Rotation paths and how fast each direction turns (degrees a step):
Each turn is a multiple of 5 degrees from 10 to 175, or 0.
Each row of a path follows its step; steps can be skipped.
Path 1:
step 0: 0.478 0.092 -2.126 1.316 -1.033 -0.465 -2.019 1.752 -1.655 1.274 0.089 1.399 -0.169 -0.174 -0.357 1.041 -0.243 -1.514 1.391 1.433 -0.776 -0.480 -1.039 -0.891 -0.387 0.526 -0.880 0.750 -0.039 -1.088 3.469 -0.327 -0.339 0.385 -0.680 -0.630 1.793 -0.537 2.225 0.747 0.400 -1.988 -1.456 1.109 1.145 1.118 -0.795 1.091 1.657 -0.760 -0.516 -0.029 -1.649 1.919
step 1: 0.138 -2.768 -0.231 1.756 -0.211 -1.444 1.384 1.747 -0.548 0.553 -1.778 2.042 0.684 0.024 -0.729 1.274 -0.949 0.992 0.173 1.302 -1.112 -0.037 -0.725 -1.813 0.489 -0.135 0.743 1.548 0.197 -0.400 0.380 -1.660 -0.501 1.560 -0.775 -0.172 2.646 -0.439 0.855 0.231 -0.902 -0.030 -0.497 0.206 1.791 -0.339 1.050 0.676 3.141 0.870 -0.653 0.425 2.316 1.347
step 2: 1.421 -0.731 -1.935 1.677 2.303 0.068 0.998 1.181 -0.507 -0.764 0.054 1.245 -0.144 -1.619 -2.666 0.298 -2.023 1.580 0.432 4.061 0.927 0.172 -1.082 -0.358 0.178 -0.846 0.796 1.376 0.003 0.813 0.882 -0.581 -0.067 0.933 0.446 1.014 1.460 0.463 -1.257 -0.749 -0.482 -1.509 -0.226 0.957 0.796 2.238 0.425 1.503 0.319 -0.060 0.363 0.187 -0.014 -1.456
step 4: -0.730 -1.597 -0.277 1.376 1.389 2.942 0.139 2.219 -0.495 1.775 -1.082 0.315 0.198 -0.040 -0.057 1.858 -3.883 -0.425 2.271 0.797 0.096 0.569 -2.621 1.118 -0.342 -0.065 -0.018 0.118 -1.309 -0.958 0.559 0.790 1.466 -0.667 -0.533 0.260 0.457 -1.313 0.560 -1.543 1.648 0.331 0.666 -0.536 -0.176 1.234 0.240 -0.594 -1.415 -1.122 -0.490 0.884 -0.518 0.862
step 5: 0.962 0.758 -1.072 0.112 0.875 2.194 2.929 1.374 1.367 0.148 -0.375 1.967 -0.812 0.250 0.353 1.922 -1.100 -1.446 0.442 0.128 -2.372 0.672 -0.770 1.567 0.370 -0.985 0.311 -0.598 -2.110 0.569 1.338 -1.008 2.336 0.489 -0.019 -0.560 1.352 0.059 0.816 -2.076 0.113 1.275 0.495 2.076 -0.494 -1.096 0.537 -0.091 2.333 -0.953 -1.131 -0.051 -0.178 0.935
step 6: 0.603 -1.727 0.240 -0.709 0.909 1.859 0.191 1.391 0.693 -0.213 1.708 2.090 -0.074 -1.915 -0.756 0.170 -1.919 -0.398 0.487 -1.086 -2.468 -0.620 -1.818 -0.144 -1.338 -1.663 2.064 -1.357 0.677 -1.028 1.658 -0.880 1.451 -0.079 -0.588 0.821 0.487 1.972 -0.511 -2.194 -2.546 0.122 0.766 0.992 0.270 0.950 -0.430 -0.459 -0.502 0.433 0.350 -1.147 1.689 0.419
step 9: 0.188 -0.476 -0.881 -1.017 0.923 -0.420 0.411 0.165 0.952 0.257 -0.029 0.582 2.632 -0.932 0.505 1.886 -0.471 1.074 1.614 2.226 1.431 -2.185 -0.573 -0.779 -0.401 -3.062 -2.306 1.744 -0.883 -0.127 1.657 0.472 1.014 1.897 1.576 0.456 1.219 -0.240 0.983 -0.890 -0.210 -1.348 0.164 2.309 0.891 -1.059 -0.946 0.009 0.589 -0.728 -0.492 -0.507 -0.257 2.032
step 10: -1.048 -1.694 0.344 1.275 -0.246 -0.198 0.614 0.806 1.802 0.822 1.232 2.262 1.274 1.019 -0.323 0.479 -0.114 -0.378 1.012 1.800 -0.060 0.342 -0.243 1.039 0.047 -2.159 -0.938 2.161 1.748 0.396 1.963 -0.594 -0.945 -0.425 -2.215 0.715 0.515 0.526 0.699 -0.353 -1.955 -1.615 1.031 0.974 1.865 -0.179 -1.869 0.536 2.238 0.257 -0.671 -2.291 -1.595 -0.499
step 12: 2.658 -0.318 -2.606 2.115 -0.638 -0.097 0.976 1.391 0.226 1.735 -1.019 2.547 0.517 0.810 -0.920 2.212 -1.132 1.167 0.004 0.956 -0.870 -0.626 -1.047 -0.347 0.913 0.507 0.905 1.749 0.475 0.254 -0.237 -0.424 0.301 -1.171 -1.590 -1.310 1.544 -2.017 1.057 -0.068 -0.431 -0.378 -1.059 -0.337 1.716 0.821 1.812 0.257 1.790 0.636 -1.166 0.624 0.648 0.428
step 13: -0.057 -1.269 -2.633 0.627 1.020 -1.117 -0.429 1.230 -0.621 -0.883 -0.838 1.184 -0.785 -2.530 -1.712 0.592 -3.212 1.535 0.786 2.054 -0.703 -0.423 -1.759 0.942 1.086 -0.792 1.207 1.089 -0.389 0.716 0.288 -0.543 1.498 -0.380 1.030 0.449 0.883 0.899 -1.654 -1.671 0.198 -1.020 -0.895 -0.719 -0.154 1.186 -0.258 -0.625 2.714 -0.929 -0.566 0.409 1.037 0.152
0.060 -0.820 -0.179 -0.184 -0.213 0.296 -0.125 -0.509 -0.252 -0.182 -0.077 -0.133 -0.123 -0.135 -0.089 -0.080 0.469 0.147 0.573 -0.293 -0.073 -0.071 0.320 0.711 0.124 0.211 -0.389 -0.110 -0.110 -0.050 0.755 -0.288 -0.443 -0.151 0.526 -0.204 0.660 0.204 0.136 -0.421 0.256 -0.003 -0.043 -0.433 0.137 -0.142 0.175 -0.418 -0.055 0.395 0.339 -0.275 0.720 0.000 : 140
0.158 0.027 0.219 -0.731 -0.036 -0.203 0.229 -0.085 -0.123 0.145 -0.109 0.440 0.330 -0.162 0.049 0.326 -0.092 0.100 0.460 -0.081 0.045 0.285 -0.252 0.378 0.245 0.320 0.278 -0.278 0.289 -0.057 -0.001 0.119 0.286 0.613 0.098 0.507 -0.258 -0.946 -0.106 0.695 -0.395 -0.074 -0.178 -0.091 -0.180 0.126 -0.033 -0.032 -0.257 0.683 0.439 -0.429 0.207 0.732 : 135
-0.119 -0.301 -0.200 0.188 -0.126 0.038 -0.175 0.117 0.307 -0.271 0.100 0.333 -0.397 -0.466 0.399 0.137 0.348 -0.132 -0.483 0.120 0.049 0.070 0.305 0.349 -0.226 -0.253 -0.097 0.214 0.493 0.105 0.041 -0.376 -0.218 0.347 -0.100 0.637 -0.588 0.545 -0.388 -0.209 -0.374 -0.536 0.349 0.166 -0.297 0.615 -0.305 -0.510 -0.348 0.447 0.465 -0.227 -0.411 -0.475 : 95
0.387 -0.066 0.180 0.598 -0.152 0.153 -0.286 0.106 -0.399 0.027 0.351 0.467 -0.287 -0.258 -0.312 0.226 0.551 0.122 -0.084 -0.281 -0.975 -0.040 -0.267 -0.219 -0.251 0.536 0.059 -0.447 0.538 -0.137 -0.037 -0.761 0.135 -0.035 -0.398 -0.326 0.140 0.170 0.232 0.063 -0.203 0.346 -0.325 0.391 -0.244 -0.381 0.189 -0.083 0.042 0.103 -0.270 -0.351 -0.458 0.429 : 65
-0.603 -0.197 0.288 0.279 0.440 -0.196 -0.294 0.450 -0.134 -0.290 0.788 -0.423 -0.070 -0.902 -0.234 -0.486 -0.380 0.095 0.122 0.038 0.157 -0.172 -0.402 -0.139 -0.065 0.240 0.215 0.134 0.350 -0.489 0.421 0.167 0.003 -0.195 0.534 -0.239 -0.099 -0.430 -0.645 -0.222 0.292 0.019 0.260 -0.054 0.026 0.346 -0.052 -0.212 -0.369 0.027 -0.350 0.040 -0.071 0.485 : 160
Path 2:
step 3: 1.060 -0.096 -1.711 0.706 1.976 -1.295 -1.251 -0.499 -3.266 -0.372 0.402 -2.071 -0.723 0.523 1.410 0.761 -0.822 2.303 0.780 2.386 0.922 -2.354 2.879 1.792 -0.948 1.352 -1.454 -1.338 -2.449 3.020 1.585 0.934 0.289 -1.348 0.858 0.179 0.543 -1.631 -0.607 -0.470 -0.101 1.178 0.760 -0.102 -0.376 1.294 -0.044 -0.245 -0.018 -0.230 -0.498 1.491 -1.187 0.495
step 4: 0.092 -1.133 -0.158 -0.114 0.486 0.108 -1.297 -2.049 1.869 -1.811 -1.732 0.513 1.044 -0.962 0.614 -0.159 -1.176 2.397 -1.083 -1.950 2.279 -0.916 -0.944 -0.881 -1.025 -1.707 0.572 -0.041 0.411 -2.498 1.477 -0.525 -1.245 -1.710 1.950 -0.132 -0.315 -0.755 -1.154 -2.459 0.788 2.244 0.475 3.190 -0.059 1.142 1.455 2.006 1.257 0.473 -1.252 -1.143 -1.026 -1.643
step 5: -0.339 0.047 -0.345 -2.078 0.856 1.212 1.152 2.771 -1.273 0.748 -0.585 -1.229 0.960 -0.377 0.210 -1.890 -0.711 1.173 0.340 0.714 2.271 0.559 -0.395 2.399 0.587 1.054 1.688 -2.763 0.359 -0.814 0.395 -1.003 -1.733 2.335 1.356 1.073 1.213 -1.071 -1.957 1.369 -1.554 -0.671 1.300 -1.688 0.289 -1.371 1.106 1.270 -1.776 -0.097 -2.797 -2.022 -0.939 0.868
step 6: -0.807 -1.974 1.013 0.419 -0.771 2.685 -2.973 -2.752 -1.591 0.120 -1.496 -0.299 2.604 -2.629 0.727 -2.020 0.147 -0.830 0.235 -0.831 -1.688 0.869 -0.424 -0.014 2.113 0.618 -1.354 0.764 -0.226 -0.839 -0.492 1.608 -0.042 0.028 -0.303 0.060 1.829 0.800 1.351 -2.555 -2.823 0.074 1.282 -0.769 -1.172 -0.778 1.781 0.448 0.403 0.626 0.177 1.035 -0.793 0.532
step 7: -2.936 -0.215 -0.239 -2.713 0.970 0.685 1.858 0.307 -0.251 -0.543 -1.743 0.207 -0.833 0.841 0.171 -1.938 -2.303 -0.808 -0.810 2.819 -2.163 2.490 0.305 -1.692 0.277 1.162 1.889 -1.320 -1.932 -0.553 1.552 -1.707 1.158 -0.698 0.832 -0.947 -0.704 1.545 -0.861 -0.542 -0.006 0.433 -0.502 0.037 -1.070 0.956 -0.811 -1.146 1.971 -0.799 0.575 -0.560 -1.047 3.029
step 8: -0.244 -1.692 1.293 -0.898 -1.915 -1.139 -1.325 -0.585 1.055 -0.278 -0.605 -1.026 -0.720 -0.823 0.622 0.542 1.088 -2.192 1.577 2.244 2.886 -0.388 -1.497 -1.250 -0.757 0.659 -2.339 -3.173 1.107 -1.243 0.928 0.469 1.059 0.006 -0.681 2.032 0.049 -0.316 -0.373 -2.798 -0.487 -1.022 0.433 0.987 2.496 -1.476 -0.459 -2.668 0.341 -0.439 1.359 0.739 1.592 0.770
step 9: -0.220 0.674 0.421 0.612 1.833 1.600 0.261 0.856 1.754 -0.630 -0.015 0.741 0.323 -2.372 -0.677 -0.319 -0.325 -1.667 -1.824 1.344 2.463 -2.107 -0.581 1.908 0.236 1.158 -0.382 -0.095 -2.696 3.341 0.341 -1.482 -0.333 -1.640 0.505 -1.324 -1.036 1.392 -0.264 -1.068 2.621 -2.000 -1.283 -1.381 -1.262 -2.600 0.895 0.272 1.795 0.703 1.039 -0.523 -0.427 -0.406
step 10: 3.431 -0.293 -0.214 1.568 -0.583 0.508 -0.191 -0.092 0.487 1.570 -1.335 -0.584 0.705 -1.835 0.066 1.587 -1.488 0.350 0.286 -0.111 0.588 1.083 -1.381 0.484 2.723 0.241 2.793 -1.731 0.709 0.572 -1.088 1.050 0.472 -2.401 -0.168 2.146 2.457 0.743 0.659 0.159 2.506 1.930 -1.905 1.947 1.928 0.486 -1.148 -1.189 -0.461 0.142 0.468 -0.250 -1.408 1.089
step 12: 1.295 -0.849 0.513 -0.445 -0.550 -3.224 -1.987 -2.021 -0.568 -1.338 0.343 0.511 0.935 0.495 1.026 0.777 -0.477 -2.174 -0.794 0.226 -1.398 0.747 1.818 2.474 -0.007 0.434 1.889 -1.372 -1.726 3.031 -1.982 0.785 -0.717 1.635 0.097 -0.455 1.349 0.141 0.591 1.827 -2.813 -0.706 0.050 0.007 1.359 -0.989 -2.577 0.236 0.029 0.153 0.454 1.403 -0.835 1.692
step 13: -2.250 -0.351 1.113 -0.782 0.473 -1.422 -0.514 1.442 -1.408 -1.751 -2.042 0.873 0.507 0.663 2.560 1.799 -0.214 1.704 -0.513 -1.667 -0.153 -0.729 -0.762 -2.589 -1.489 -1.035 -1.313 -0.688 0.457 0.167 -1.234 0.345 1.311 -1.211 -0.608 -1.953 1.401 -0.692 1.153 -0.983 1.594 1.585 -2.112 -0.372 -1.904 0.151 -2.264 1.399 3.060 0.813 0.257 2.315 -0.124 -0.747
-0.237 -0.188 0.367 -0.077 0.036 -0.152 0.439 -0.124 0.415 -0.344 0.579 -0.115 -0.241 0.471 -0.220 0.021 0.166 -0.332 0.205 0.544 -0.030 -0.018 0.242 -0.017 0.052 0.869 -0.314 0.228 0.193 -0.356 0.025 0.057 0.262 -0.682 -0.072 -0.039 0.071 0.243 0.156 -0.725 0.826 -0.201 0.087 -0.291 -0.036 0.039 -0.297 -0.212 -0.545 0.482 -0.397 0.426 -0.201 -0.066 : 55
-0.017 0.207 -0.684 0.545 -0.634 -0.500 0.206 0.123 0.132 0.370 -0.081 0.311 0.143 0.103 0.194 0.017 0.102 -0.671 0.088 -0.340 0.268 0.215 -0.053 -0.188 -0.181 -0.487 0.163 -0.449 0.025 0.453 -0.197 -0.205 0.152 -0.483 0.084 -0.329 0.093 0.451 0.561 0.237 0.095 -0.107 -0.225 -0.439 0.045 0.036 -0.814 0.484 -0.407 0.362 0.307 0.260 0.299 -0.158 : 25
-0.443 0.229 -0.228 0.351 0.565 -0.384 0.107 -0.191 -0.017 -0.189 -0.204 -0.745 0.233 -0.341 -0.348 0.132 0.142 0.115 0.423 -0.127 0.298 -0.305 -0.089 -0.415 -0.200 -0.137 0.435 -0.132 0.181 0.627 0.696 -0.007 -0.538 0.047 0.220 -0.251 -0.212 0.007 0.270 -0.013 0.763 0.158 0.033 -0.011 0.601 -0.222 0.507 -0.608 0.068 -0.029 -0.075 0.275 0.193 -0.353 : 65
0.476 -0.333 -0.371 -0.081 0.169 -0.281 0.189 0.265 0.762 0.367 0.025 -0.092 -0.354 -0.497 0.268 -0.374 -0.700 0.435 0.020 -0.120 0.310 -0.316 0.093 0.502 -0.126 -0.023 -0.493 -0.077 0.192 0.175 0.064 -0.619 0.628 -0.078 -0.186 -0.189 -0.058 -0.349 0.150 -0.126 0.072 -0.354 0.352 0.157 -0.152 0.430 -0.122 -0.583 0.550 -0.045 0.084 0.397 0.294 -0.390 : 65
0.624 -0.495 0.149 0.395 -0.065 0.074 0.326 0.300 -0.230 -0.048 0.438 0.021 -0.281 -0.457 -0.378 0.436 -0.201 -0.276 -0.380 0.289 0.494 0.548 0.456 0.371 -0.258 -0.659 0.228 -0.144 -0.265 -0.053 0.214 0.043 0.052 -0.016 0.095 0.061 0.095 -0.257 -0.150 -0.543 0.298 0.441 -0.331 -0.006 -0.221 0.082 0.680 0.349 -0.557 -0.370 0.142 -0.008 -0.103 -0.570 : 60
0.019 0.071 -0.601 -0.420 0.065 -0.098 -0.292 -0.231 0.184 -0.447 0.061 -0.449 -0.860 -0.031 0.031 0.531 0.608 -0.367 0.028 -0.057 0.491 0.066 0.144 -0.008 -0.742 0.068 -0.160 0.078 -0.156 -0.278 0.151 -0.382 -0.106 -0.009 -0.197 -0.394 0.213 -0.158 -0.503 0.032 -0.443 0.135 -0.353 0.157 0.354 -0.056 -0.151 0.216 0.581 0.544 0.294 0.165 -0.646 0.120 : 80
-0.340 0.219 0.503 -0.295 0.350 0.249 -0.305 -0.091 0.266 0.064 0.552 0.257 -0.038 -0.283 0.307 0.139 -0.443 -0.167 -0.180 -0.609 0.652 0.074 0.282 0.197 -0.465 0.285 0.102 -0.426 0.006 -0.277 -0.273 0.376 -0.192 0.429 -0.009 0.212 -0.282 0.135 0.135 -0.003 0.134 0.480 -0.101 -0.542 0.069 -0.634 -0.681 -0.092 0.369 -0.002 -0.436 -0.303 0.386 -0.540 : 90
